128 stands for zero in the data rows.
What is the hidden score of each row? Scores go from 0 to 20, and 10 is about the middle. The score is a weighted sum of the row's numbers plus the product of two more (or one squared), each taken from its middle value.
[ 94 159  93 147 180 167 179  95 155  76  98 153 171  99  84  90] 13
[175 159  93 147 180 106  97  95  68  76 182 153 171  99 164  90] 13
[175  77  93 147  97   0 179 177 155  76 182  64  91 183  84  90] 16
[175  77  93 147  97  83  97 177  68  76 182 153  91 183  84  90] 10
[ 94 159 174 147  97  55 179  95 155 159  98  64  91  99 164 170] 17
[175  77  93  44  97  70  97 177  68  76 182 153  91 183  84  90] 8
[ 94 159  93 147  97 201 179  95 155 159  98 153 171  99  84  90] 13
[175  77 174 147  97 210  97  95 155 159  98 153  91  99 164 170] 14
[ 94 159 174 147  97 158 179  95 155 159  98 153 171 183  84  90] 8
[175  77 174 147 180 148  97  95 155  76  98 153 171  99 164 170] 10
[175  77  93 147  97 117 179 177 155  76 182 153  91  99 164 170] 10
[175  77  93 147  97  93  97 177 155  76 182 153  91 183  84  90] 5
[175  77 174 147 180 144  97 177  68  76 182 153 171 183 164 170] 6
[ 94 159  93 147  97 144 179  95 155 159  98 153 171  99  84  90] 10
[ 94 159  93 147  97 163 179 177 155  76 182 153 171  99 164  90] 7
[ 94 159 174  44  97 159  97  95 155 159  98 153  91  99 164 170] 11
[ 94 159 174 147  97  93  97 177 155  76  98 153  91 183  84 170] 5
[175  77  93 147  97 120  97 177  68 159  98 153  91  99  84 170] 8
[175  77 174 147 180 106  97  95 155  76  98 153 171  99 164 170] 9
[175  77  93 147  97  84  97 177  68  76 182 153  91 183 164 170] 14
[ 94 159  93 147  97 116 179  95  68 159  98 153 171 183  84  90] 16
[175 159  93  44  97  75  97 177  68  76 182 153  91 183  84  90] 6
[ 94  77  93 147  97 122 179  95  68 159  98  64  91  99 164  90] 6
[175 159 174  44  97  73 179  95  68 159  98 153 171  99 164 170] 13
[ 94 159 174 147  97 139 179  95 155 159  98 153 171  99 164 170] 12
[175  77  93 147  97 110  97 177  68  76 182 153  91 183 164 170] 11
[ 94  77  93  44  97  96  97  95  68 159  98  64  91  99  84  90] 11
[ 94 159 174 147  97 187  97  95 155 159  98 153 171  99 164 170] 11
[ 94 159  93  44 180 138  97  95 155  76 182 153 171 183 164  90] 2
[ 94 159 174 147  97 103 179  95 155 159  98 153  91 183 164  90] 16
[ 94 159  93 147  97 155  97  95 155 159  98  64  91 183  84  90] 9
[175  77 174 147  97 137  97 177 155 159  98 153  91  99 164 170] 7
[175  77  93 147  97 142  97  95 155 159  98 153 171  99 164  90] 7
[ 94  77  93 147  97 135  97  95 155 159  98  64  91  99 164  90] 8
[ 94 159 174 147  97 219 179  95 155 159  98 153 171  99 164  90] 11
[175  77  93 147 180  85  97 177 155  76 182  64  91 183  84  90] 7
[ 94 159  93 147 180 156  97  95 155 159  98  64 171  99 164 170] 11
[ 94 159  93 147  97 187  97  95 155 159  98  64  91  99  84  90] 19
[ 94 159 174  44 180 182  97  95 155 159  98 153 171  99 164 170] 13
[175  77  93  44 180  94  97 177 155  76 182 153  91 183  84  90] 7
[ 94 159  93 147  97 117 179  95 155 159  98 153  91 183  84  90] 12
[175 159  93 147 180 112  97 177  68  76 182 153 171  99 164  90] 11
[175  77  93  44  97  74 179 177  68 159 182 153  91 183  84  90] 12
[ 94 159 174 147 180 166  97  95 155  76  98  64 171  99 164 170] 6
[175  77 174  44  97 105  97 177  68  76 182 153  91  99  84 170] 11
[ 94 159  93 147  97 151  97  95 155  76 182 153  91 183  84  90] 9
[ 94 159  93 147  97 148  97 177  68  76 182 153 171  99  84  90] 12
[ 94 159 174 147 180 158  97  95 155  76 182 153 171  99 164 170] 7
[ 94 159  93  44  97 114 179  95  68 159  98 153  91 183  84  90] 12
[175 159 174 147  97 137  97 177  68  76  98 153  91  99 164 170] 9
[ 94  77  93 147  97 142 179 177 155  76 182 153 171  99 164  90] 6
[ 94 159  93  44  97  78 179  95  68  76  98  64  91  99  84  90] 8
[175 159 174 147 180 146  97  95 155  76  98 153 171  99 164 170] 10
[ 94 159 174 147  97 120 179  95  68 159  98 153  91  99 164  90] 14
[175 159 174 147  97 134  97  95 155 159  98 153  91 183 164 170] 6
[175  77  93 147  97  89 179  95  68 159  98  64  91  99 164 170] 16
[175  77  93 147  97 104 179 177  68 159 182 153  91 183  84 170] 16
[175 159  93 147  97 188 179  95 155 159  98  64  91  99 164  90] 15
[175  77  93 147 180 129  97  95 155 159  98  64  91 183  84  90] 10
[ 94 159  93 147 180  92  97  95 155 159  98 153 171  99 164  90] 12
[ 94 159  93  44 180 104  97 177 155 159 182  64 171 183  84  90] 7
[175  77 174 147  97 110 179 177 155 159  98 153  91  99  84 170] 4
[ 94 159  93 147  97 147 179  95  68  76  98  64  91  99 164  90] 3
[175 159 174 147 180 158  97  95  68 159 182 153 171  99 164 170] 15
[ 94  77 174 147  97 115  97 177 155 159  98 153 171  99 164 170] 9
[ 94 159 174 147 180 174 179  95 155 159  98 153 171 183  84  90] 9
[ 94  77  93 147  97 116  97 177 155 159  98  64  91  99 164  90] 8
[ 94 159 174 147  97  58  97  95 155 159  98  64 171 183  84 170] 14
[175  77  93 147 180 107  97 177 155  76 182 153  91  99 164 170] 11
[ 94 159  93 147 180 183  97  95 155  76 182 153 171  99  84  90] 16
[175 159 174 147  97  28 179  95 155 159  98  64  91  99  84  90] 9
[175  77  93  44  97 107  97 177  68  76 182 153 171  99  84  90] 10
[ 94  77  93 147  97 109  97  95  68 159  98  64  91  99 164  90] 8
[175 159  93 147  97 102 179 177  68 159  98 153 171  99  84  90] 1
[ 94 159  93 147 180 129  97  95 155  76 182 153 171  99 164  90] 9
[175  77  93 147  97  92  97  95 155 159  98 153  91  99  84 170] 5
[175 159 174 147  97  36 179  95 155 159  98  64  91  99 164 170] 15
[ 94 159  93 147  97  78 179 177 155  76  98 153  91  99  84  90] 7
[ 94 159  93 147  97 101 179  95  68 159  98  64  91 183  84  90] 13
[ 94 159 174  44  97 148 179  95 155 159  98 153 171  99 164  90] 9
[175  77 174 147  97 149 179 177 155 159  98 153  91  99 164 170] 8
[ 94 159  93 147  97 149  97  95 155 159  98 153 171  99 164  90] 10
[175  77  93 147 180 120  97 177  68  76 182 153  91 183 164 170] 8
[175  77  93 147 180  36  97 177 155  76 182  64  91 183  84  90] 8
[175  77 174 147 180 127  97  95  68  76 182 153  91  99 164 170] 10
[ 94 159 174 147  97 156 179  95 155 159  98 153  91  99 164 170] 12
[ 94 159  93  44 180  84 179 177  68  76 182 153 171 183  84  90] 6
[ 94 159  93 147 180 143  97 177 155 159 182  64 171  99  84  90] 15
[175  77 174 147  97 125  97  95 155  76 182 153 171  99 164 170] 11
[ 94 159 174  44  97 190  97  95 155 159  98 153 171  99 164 170] 12
[175  77  93 147  97  87  97 177  68  76 182 153  91 183  84 170] 12
[175  77  93 147 180 127  97 177  68  76 182 153  91 183 164 170] 8
[175 159 174  44 180 148  97  95 155  76  98 153  91  99 164 170] 15
[175  77 174  44  97 108  97  95 155 159  98 153  91  99 164 170] 9
[ 94 159 174 147  97 132 179 177 155 159  98 153  91 183  84 170] 8
[175  77  93 147  97 113  97 177  68  76 182  64  91  99  84  90] 12
[175 159 174  44 180 134  97  95  68  76 182 153 171  99 164 170] 11
[175  77 174 147  97 138  97 177 155 159  98 153  91  99 164 170] 7
[175  77  93 147  97 108  97 177 155  76 182 153 171 183 164 170] 7
[ 94 159 174 147 180 183  97  95 155 159  98 153 171 183 164  90] 7
[175  77 174 147  97 131  97 177 155 159 182 153  91  99 164 170] 10
[ 94 159  93 147 180 148 179 177 155 159  98 153 171  99  84  90] 12
[ 94  77 174 147  97 153 179 177 155 159  98 153  91 183  84 170] 8
[175 159 174  44 180 105  97  95 155 159 182 153 171  99 164 170] 11
[ 94 159  93 147  97 176  97  95 155 159  98  64 171  99 164  90] 12
[ 94 159  93 147 180 131  97 177 155  76 182  64 171  99 164  90] 5
[ 94 159 174 147 180 195  97  95 155 159  98 153 171  99 164 170] 13
[ 94 159 174  44  97 117 179  95  68 159  98 153 171  99 164 170] 12
[ 94  77 174 147 180 139  97  95 155  76  98 153  91  99 164 170] 6
[ 94 159  93 147 180 162  97 177 155  76 182 153 171 183  84  90] 8
[175 159  93  44 180  77  97  95  68 159 182 153  91 183  84  90] 13
[ 94 159  93 147 180 221 179 177 155  76  98 153 171 183  84 170] 12
[175  77 174 147  97 163 179 177 155 159  98 153  91  99  84 170] 8
[175  77  93 147 180 156  97  95 155 159  98  64 171  99 164  90] 15
[ 94 159 174 147  97 131 179  95 155 159  98 153 171  99  84  90] 10
[ 94 159 174 147 180 144  97  95 155 159  98 153 171  99 164 170] 11
[175  77  93  44 180 121  97 177  68 159 182 153  91 183 164  90] 8
[175  77  93 147  97 112  97 177 155  76  98 153  91 183  84 170] 1
[ 94  77  93 147  97 156  97  95 155 159  98 153  91  99  84  90] 13
[ 94 159  93 147 180 166  97  95 155  76 182 153 171  99 164  90] 9
[ 94 159  93 147 180 144  97  95 155  76  98  64  91  99  84  90] 16
[175 159 174 147 180 168  97  95  68 159  98 153 171  99 164 170] 14
[ 94 159 174 147  97 207 179  95 155 159  98 153  91  99 164 170] 11
[ 94 159 174 147  97 150  97  95 155 159  98 153  91  99 164 170] 12
[ 94 159  93  44 180 124  97  95  68  76 182 153 171 183 164 170] 2
[ 94 159 174 147 180 203  97  95 155 159  98 153 171  99 164 170] 14
[ 94  77  93 147  97 137 179 177 155  76 182 153  91  99  84  90] 9
[ 94 159 174 147 180 157  97  95 155  76  98 153 171  99 164 170] 9
[ 94 159 174 147 180 133  97  95  68 159  98 153 171 183  84 170] 12
[ 94 159  93 147  97 106 179 177 155  76  98 153  91  99  84  90] 8
[ 94 159  93 147 180 169  97  95 155 159  98  64  91  99 164 170] 12
[ 94 159  93 147 180 174 179  95 155 159  98  64 171  99 164  90] 9
[ 94  77  93  44  97 189 179 177 155 159 182 153 171  99  84  90] 13
[ 94  77  93 147  97 172  97  95 155 159  98  64 171  99  84  90] 14
[175  77 174  44  97  89 179 177  68  76 182 153  91  99 164 170] 9
[ 94 159  93 147 180 172  97  95 155  76  98  64 171  99 164 170] 10
[175  77  93  44  97 108  97 177 155  76 182 153  91 183 164 170] 6
[ 94  77  93 147  97 144 179 177 155 159  98  64  91  99  84  90] 11
[ 94 159  93  44  97 110  97  95 155 159  98 153 171 183  84  90] 6
[ 94  77 174 147 180 168  97  95 155 159  98 153 171  99 164 170] 10
[ 94 159  93 147 180 132  97  95 155 159  98  64 171  99  84  90] 14
[ 94 159  93 147 180 121  97  95 155  76 182 153 171 183  84  90] 10
[ 94 159  93 147 180 146  97  95 155 159  98 153  91  99  84 170] 15
[ 94 159 174 147  97 155  97  95 155 159  98  64  91  99 164  90] 9
[175  77 174 147  97 106  97  95  68 159  98 153  91  99 164 170] 15
[ 94 159 174 147  97 182 179  95 155 159  98 153  91  99 164  90] 10
[ 94 159 174 147 180 175  97  95 155  76  98 153  91  99 164 170] 10
[ 94 159 174 147  97 147 179  95 155 159  98 153 171  99 164 170] 12
[ 94 159 174 147  97 108  97  95 155 159  98  64  91 183 164  90] 7
[ 94 159 174 147  97 167 179  95 155 159  98 153  91 183  84  90] 9
[ 94 159  93 147  97 127 179  95 155 159  98 153 171  99 164 170] 14
[175 159  93  44 180  80  97 177  68 159 182 153  91 183  84  90] 9
[175  77 174 147  97 144  97 177 155 159 182 153  91  99  84 170] 9
[175  77 174 147 180  78  97  95  68  76  98  64  91  99 164 170] 8
[ 94  77 174 147  97 151 179  95 155 159  98 153  91  99 164  90] 10
[ 94 159 174 147  97 117 179  95 155 159  98  64  91  99  84  90] 11
[ 94 159  93 147 180 210  97  95 155  76  98  64 171  99 164  90] 16
[ 94 159 174 147 180 178  97  95 155 159  98 153 171  99 164 170] 12
[ 94 159 174 147  97 133  97  95  68 159  98 153  91 183 164 170] 14
[175  77 174 147  97 119  97 177  68 159  98 153  91  99 164 170] 10
[ 94 159  93 147  97 136 179 177 155 159  98 153  91 183  84  90] 7
[ 94 159  93 147 180 204 179  95 155  76  98  64 171 183  84  90] 8
[ 94 159  93 147 180 157 179  95 155  76  98 153 171  99 164  90] 9
[ 94 159 174 147  97 107 179  95 155 159  98 153  91  99 164  90] 13
[175 159  93 147 180 115  97 177  68 159 182 153 171 183 164 170] 11
[175  77  93  44 180  68  97 177  68 159 182 153 171 183  84  90] 10
[ 94 159 174 147 180 146 179  95 155 159  98 153 171  99 164 170] 11
[175  77  93 147 180  71  97 177  68 159 182  64  91 183  84  90] 11
[ 94 159 174  44  97 100  97 177  68  76 182 153  91 183 164 170] 3
[ 94 159  93 147  97 134  97  95 155 159  98  64  91  99 164  90] 10
[ 94  77  93 147  97 127 179 177 155  76 182 153  91 183  84 170] 10
[ 94 159  93 147 180 179  97  95 155  76 182 153 171  99 164  90] 9
[175  77 174 147  97 115  97  95  68 159  98 153  91  99 164 170] 14
[ 94 159  93 147  97 177  97 177 155 159  98 153 171  99  84  90] 11
[175  77 174 147 180 131  97  95  68 159  98 153  91  99 164 170] 14
[175  77 174 147  97 132  97  95 155 159  98 153  91  99 164 170] 10
[ 94 159  93 147  97 124 179 177 155  76  98 153  91  99  84 170] 9
[ 94  77  93 147  97  87 179 177 155 159  98  64  91  99  84  90] 10
[ 94 159  93 147  97 149 179 177 155  76 182 153  91  99  84  90] 11
[175  77  93 147  97 101  97 177  68 159  98 153  91  99 164 170] 10
[175  77  93 147 180 131 179 177 155  76 182 153 171  99 164  90] 9
[ 94 159  93 147  97 155  97  95 155 159  98 153 171  99 164  90] 10
[ 94 159 174 147  97 145 179  95 155 159  98 153  91  99 164 170] 13
[175  77  93 147  97 106  97 177  68  76 182 153 171  99 164 170] 11
[175  77  93 147  97  74  97 177 155  76 182  64  91 183  84  90] 6
[175  77 174 147  97  98 179 177 155 159  98 153  91  99  84 170] 4
[175 159 174 147  97  93  97  95  68 159  98  64  91  99 164 170] 12
